In the rows, zero is written as 128.
The rows of X fall into several groups, and each row is roughly a mix of its group's hidden directions.
X, 144 rows:
[[141 124 125  75 142 142 126 122 114 101 168]
 [149 159 102 110 136 156 120 148 124  84 112]
 [161 114 102 129 101 127  94 134 145 129 170]
 [102 110 134 168 152 125 136 170 140 151 116]
 [143 110 156 141 123 136 146 139  96  76 114]
 [121  94 121 128 141 179 111 129 113 114 163]
 [125 118 100 171  91 168 122 126 130 137 135]
 [118 162 112 165 102 121 128 132 137 146  84]
 [112  83 144 128 122 130  95 141 166 102 132]
 [155 122 148 129 101  97 159 141  84 132 127]
 [116 130 123 154 150 145 107 107 144 183 141]
 [140 130 119 175  96 139 111 133 161 111 102]
 [139  99 129  93 174 122 123 129 160 107 118]
 [ 84 157  79 128 132 128 121 133 123 128 101]
 [ 93  99 134 133 154 120 113 132 175 147 112]
 [124 123 167 119 120 139 108 157 162  93 149]
 [114 149  93 110 126 129 141 153 167 164 141]
 [124 136 142 114 128 158 124 148  82  83 128]
 [112  91 127 119 154 148 133  98 102 116 165]
 [ 92 113 123 153  86  99 108 153 126 132 139]
 [124 112 104 133 118 193 146 143 136 138 135]
 [165 125 105 134 173 141 102 156 146 126 120]
 [112 165 115 156 113 130 136 136 134 128  74]
 [142 125 139 161 151 162 141 144  90 112 100]
 [157 160 134 127  90 126 153 122 141 133 170]
 [117  98 156  97 145 142 116 119 160 104 157]
 [ 98 145 108 101 149 130 161 157  94 129 140]
 [145 129 141 149 147 135  85 156 103 165 132]
 [109  71 142 112 144 106 135 121 158 120 134]
 [145 121 150 140 133 103  91 112 122 146 176]
 [111 110 104 119 126 113 125  69 129  98 124]
 [109 132 109 137 119 141 154 143 176 149 164]
 [129 103  99  96 171  94 130 120 127 109 129]
 [170 155 139 115 148 116 136 124  87 123 156]
 [ 96  78 124 124 147 162 123 118 141 107 138]
 [119  94 116 158 142 122 135 169 103 113  99]
 [143 161 153 109 141 162 159 148 146 123 103]
 [131 113 181 113 122 136 105 151 158 106 142]
 [110 113 119 120 125 171 137 149 150 149 172]
 [135 116 157 117 115 118 105 130  95  74 127]
 [118 120  97 147 156 162 128  94 110 159 120]
 [142 102 108 128 132 183 151 115 153 142 122]
 [147 137 124 118 109  87 136 152 160 155  99]
 [109 138 164 145 143 112 131 106 139 175 103]
 [109 155  85 124 107  97 146 149 149 126 147]
 [126  82  94 148 111 166 131 119 129 114 111]
 [ 95 110 131 174 127 126 163 130 120 158 143]
 [136  73 120 107 151 130  98 111 140 140 145]
 [121 125 161 134 155 104 122 109 144 173 100]
 [176 112 127 161 109 114 145 133 120 102 154]
 [113 129 124 159  72 122 130 133  92 137 139]
 [141  97 159 132 136 101 103 126 100 167 138]
 [153 101 122  83 152  89 130 116 134 127 114]
 [148 137 160 104 143 151 104 128  88 122 158]
 [106 132 103 139  81  93 118 104 137 126 151]
 [113  93  96 152 137  95 135 162 140 115 113]
 [176 129 126 125 153 108  90 102 122 148 129]
 [145 144 121 157 143 137 133 118 133 180 166]
 [156 137 154  86 136 169 117 147 140 136 118]
 [108 155 125 156  92 114 155  92 130 149 125]
 [121 153 128 142 156 119 176 126 111 156 100]
 [170 133 113 101 123 144  96  91 134 122 107]
 [147 119 153 127 137 156 101  85 111 152 152]
 [160 131 142 103 131  99 112 113 114 176 144]
 [137 110 149 114 148 187 129 138 145 153 130]
 [107 108 173 129 144 122  88 121 124  96 141]
 [130 103  97 156 112  94 105 106 106 128 154]
 [132 139 165 162 110 142 148  82 137 126 115]
 [ 91 117 170 161 114 141 126 106 125 145 148]
 [157 132 179 123 117 109 134 154 139 101 109]
 [139 106 169 115 149 167 101 110 146 138 121]
 [141 146 158 110 111 132 117 159 156  84 140]
 [142 113 150 154 161 172 123 109 112 131 102]
 [139  92 132 115 134  88  93 126 163 138 114]
 [103 123 128 161 113 162 133 150 118  84 144]
 [106 138  94 130 117 120 125  89 165 132 161]
 [133 144 125 122 172 123 142 109 174 154 111]
 [143 119 149 108 128  91 108  96 146 169 128]
 [163 150 141 105 102 159 132 137 107 130 164]
 [124 156 126 171 117  98 122 115 137  85 137]
 [104 138  96  97 146 133 170 123 115 115  99]
 [159 127 109 142 144 110 107 106 135 147  79]
 [131 115 129 126 121  76 128  91 102 118 101]
 [120 166 142 116 117 146 123 187 132 126 114]
 [151 114  99 117  82 148 120 115 142  98 149]
 [136  92  78 139 102 150 125 145 123 110 137]
 [125 113 113 128 127 135 137  57 140 131 138]
 [157 154 135  88 112 146 125 119 140  83 129]
 [127  87 144 103 147 159 130 100 153 154 127]
 [165 140 102 129 154 148  94 154 152 115 119]
 [142 110 155 159 109 160 157  95 140 127 143]
 [ 84 138  92  95 111 138 133 150 110 111 132]
 [106 155 101 151  85 147 143 124 158 115 134]
 [138 104 106 131 107 106  83 163 136 146 141]
 [118 116  86 130 137 161 143 124 105 134  84]
 [105 135 140 110 146 133 117 178 100 132 162]
 [127 101 101 172 124 139 127 171 109 117 135]
 [173 104 138 123 173 103 122 131 131 123 151]
 [122 119  67 134 111 128 159 151 118 119 120]
 [133 106 126 154 117  95 138  87 164 118 110]
 [109 128 168 151 149 130 124 109 148 174 134]
 [117 142 107 126  96  81 124 134 101 105 151]
 [147 145 124 121 162 149 129  81  94 126 143]
 [116 105 152 107 116  99  86 104 130 144 154]
 [136 157  89 120 161 140 117 103 137 124  91]
 [139 134 104 120 110 165 177 146 117 125 154]
 [124 111 100 135 118 190 125 149 127 135 144]
 [126 143 154 112 135 148 140 129  66 116 142]
 [ 91 116  74 121 113 129 124 148 118 117 104]
 [136 121 115  81 152 141 159 165 121 137 143]
 [122 110 162 129 101 103 120 146 124  84 155]
 [140 113 118  91 161 119 123 125 172 104 108]
 [140 145 101 138 122 104 135 143 105 129  71]
 [ 94 100 119 134 146 169 134 125 122  88 142]
 [ 99  98 113 141 142 170 143 115 128  91 136]
 [148 148 116 141 126 102 142 126  82 166 109]
 [131 125 132 115 134  74 153 146 157 110 101]
 [162 123 115  97 161 132  85 142 119 126 110]
 [165 106 105 137  98 106 119 142 122 160 156]
 [129 144 100 117 141 117  80 120  99 159 110]
 [160 155 154 118 168 114 165 126 132 137 116]
 [146 149 126 132 115 163 158 139  96 145 166]
 [117 158  93 139 111 145 140 136 164  99 102]
 [159 116  77 114 118 100 133 135 144 100 128]
 [ 97 117 113 117 134 164 166 136 123 110  92]
 [118 175 108 125 122 121 148 144  81 136 142]
 [129 166  93 139 117 138 135 122 178 126 110]
 [141  95 127 139  94 149  95 149 151 102 145]
 [100 149 134 114 163 109 178 136 116 131 115]
 [131 152 100 118 101  85 161 147 129 107 123]
 [147 111  89 128 112 114 140 117 114 119 181]
 [138 162 128 144  89 131 123 111 106 163 158]
 [118 109  94 142  72 143 115 127 134 113 145]
 [131 154 102 113 110  95 176 115 140 112 135]
 [110 121 117 128 134  67 110 121 113 141  98]
 [127 113 167 128 151 157 129 180 133 117 128]
 [126  87 114 140 161 130 121 164 146 101 105]
 [170 161 135 125 118 173 147 131 116 108 135]
 [104 120 140  98 116 128 141  90 135  97 166]
 [116  93 134 118 147 104 103 107  94 140  94]
 [119 140 112 111 119  82 165 131 141 155 102]
 [162 158 150 109 156 100 108 124 142 120 100]
 [157 128 183 113 109 124 128 155 137 102 132]
 [111 136 110 103 164 155 124  83 117 148 119]]
Each list below has one row that fits no group; the rest each fit one group, if only roughly. Name that row.
    q198: [ 91 126 153 160  86 127 122 133 105 129 106]
    q439: [135 127  97  80 124 151 106  98 109 112 139]
    q513: [122 136 124 135  99 106 103 131 140 123  68]
    q999: [159 174 113 110 119 134 114 104 122 156 153]
    q728: [ 86 157 165 125 138 115 116 108 111 157 135]
    q788: [146 127 107 131 137  78  95 163 124 137 143]
    q60: [154 106 145 113 114 126 143 109  95 177 131]
    q470: [114 125 113  92 160 153 129 128 155 145  88]
    q162: [139 120  98 164 129 175 140 106 116 121 105]
    q233: [ 76 132 116 119 160 122 151 104 107 140 111]
 : q162
    q572: [139 153 155 139 133 165  85 156 120 116 116]
    q13: [142 113  87 143 118 130 135  88 142 166 117]
    q170: [112  86 121 144 111  95 109 146 150 121  96]
    q282: [148 145 129 147 137 159 170 132 170 130 113]
    q874: [159  95 112 131 141 121  93 162  99 113 128]
    q596: [173 151 127 129 145 135 130 152  97 160 151]
    q595: [116 124 103 101 138 159 107 101 122 165 155]
    q984: [ 99 150 154 100 129  86 141 116 124  96 120]
    q809: [126 123 168 140 120 131 106 103 175 130 100]
    q944: [153 145 111 149 106  73 112 127 127 140 110]
    q294: [153 146 159 100 131 136  85 104 132 155 133]
    q592: [127 150  86 101 138 124 130  90 141 163 123]
    q669: [112 133 101 166 148  97 129 116 113 137  87]
 : q984
    q337: [116 153 150 110 133  99  86 148 143 125  93]
    q521: [102  83 116 127 162 115 144  95 130 112 113]
    q450: [145 134  93 155 132 155 145 154 102 124 165]
    q771: [149  99 171 124 151 114 122 108 152 106 153]
    q933: [138 151 115 145 129 118 127 138  74  96 101]
    q311: [162 130 121  98 126  98 134 127  83 118 101]
    q17: [150 142 108 102  84 107 134 103 112 137 157]
    q797: [150 116 147  96 160 131 133 119  83 154 121]
    q125: [130  93 113 129  97 143 151 115 159  87 132]
    q300: [109 106 137 177 111 148 105 159 122 116 145]
    q415: [149 153 112 137 102 116 183 153 122 128 126]
    q841: [121 118 107 156 112 166 142  84 111 144 114]
    q108: [110 122 126 155 148 111 114 132 109  80  92]
    q219: [137 141 157 162 111 145 142  92  94 129 149]
 : q797
    q909: [104 106 120 162 147 149 129 151 170 106 120]
    q762: [108 140 135 124 111 160 176 134 148 155 104]
    q203: [109 110 131 109 131  89 119 131  86 143 163]
    q808: [119 154  96 129 154 127 131 160 147 114  85]
    q420: [101 125 111 134 156 148 145  94 135 173 115]
    q939: [113 123 129 128 145 171  78 152 130 107 126]
    q569: [ 89 148 114 139 131 144 150 104 100 155  98]
    q137: [131 144 144 153  88 114 125 119 161 160 100]
    q511: [115 134  87 106 122 122 107 130  85  93 128]
    q724: [ 81  87  96 130 120 147 119 117 125 143 141]
    q116: [139 139 136 107 155 119 169  89 150 121 102]
    q124: [115  94 139 143 104 140 168 140 111 104 159]
 : q420
    q833: [141 146 105 109 131 118 185 148 118 115 152]
    q211: [163 113 124 147 127 142 106 132  98 154 171]
    q901: [127 165 166 127 108 142  96 122  91 135 119]
    q61: [134 140 144 118 155 149 129 101 166 155 164]
    q916: [124 124 121 162 140 162 104 168 142 104 106]
    q682: [148 132  99 118 125  88 157 154  99 102 123]
    q580: [148 142 109 119 164 111 165 119 122 136  86]
    q869: [159 150 128  97 137 120 171 129 124 166 131]
    q877: [156 159 174 118 138 125 106 138 158 134 109]
    q123: [150  72  98 129 122 105 118 145 134 111 138]
    q753: [119 111  84 136 139 144 137 117  94 116 168]
    q221: [104 163  76 136 131 132 147 129 106 109 121]
 : q682
    q770: [126 137 129 145 171 151  98 120 127 149  86]
    q351: [ 91 108  84 132 132 107 162 123 106 118 136]
    q212: [ 96 115 119 143 109 167 117 168 102 142 134]
    q629: [110 100 142 113 133 138 152 170 172 136 126]
    q392: [140  87 104 112 126 110 142 150  92  99 135]
    q628: [122  96 118 145  93 125  96  95 153 110 113]
    q104: [138 124 142 119 108 140 154 170  89 151 150]
    q560: [122  99 156 136 156  89 126 101 106 105 112]
    q386: [180 100 114 133 161 137 140 121 124 129  99]
    q890: [153 121 115 135  95 109 113 165 150 106 161]
    q324: [101 162 115 122  88 158 162 131 118 129 137]
 : q560
    q182: [126 101 128 110 142 124 149 105 124 106  72]
    q206: [125 137 142  93 158 157 109 134 151  92 106]
    q111: [ 93  93 135 124 128 103  94 139 112 133 162]
    q110: [128 115 117 129 134 133 148 153  69  96 120]
    q161: [135 129 106 101 167  91 132 164 108 117 132]
    q396: [104 103 153 138 161 134 144 105  88 108 116]
    q10: [115 156 142 140  90 135 129 167 111 161 143]
    q899: [158 133 106 103 149 108 160 163 139 102 130]
    q321: [118 119 160 144  86 124 125 176 129 142 138]
    q974: [164 134 104 121  89 115 109 147  94 110 121]
    q87: [124 117 152 109 154 101 158  99 109 164 130]
    q274: [ 87 146  99 112 107  90 138  99 133 127 120]
 : q396
    q671: [144 127 119 160 119 129 154 103  72 120 128]
    q973: [106 111 128 105 152 114 132 161 147 146  82]
    q479: [116 102 140 173 103 107 121 114 133 119  89]
    q967: [119 111 101 139 104 103  70 120 131 136 133]
    q281: [133 129 126 112 149 132  85 143 138 118  74]
    q716: [104  80 135 138 133 122 149 162  94 122 135]
    q536: [120  83 128 115 143 156 171 116 128 110 148]
    q851: [124 157 169 100 135 105 118 138  92 136 150]
    q773: [127 103 171  95 146 145  92 135 124 121 110]
    q815: [129 148  78 100 109 101 106 110 111 121 140]
    q273: [132 140 126 120 122 109  83 132 153 124  77]
    q684: [124 134 143 126 113  97 120  67 153 120 126]
    q112: [130 133  97 153 122 129 176  90 146 114 125]
 : q479
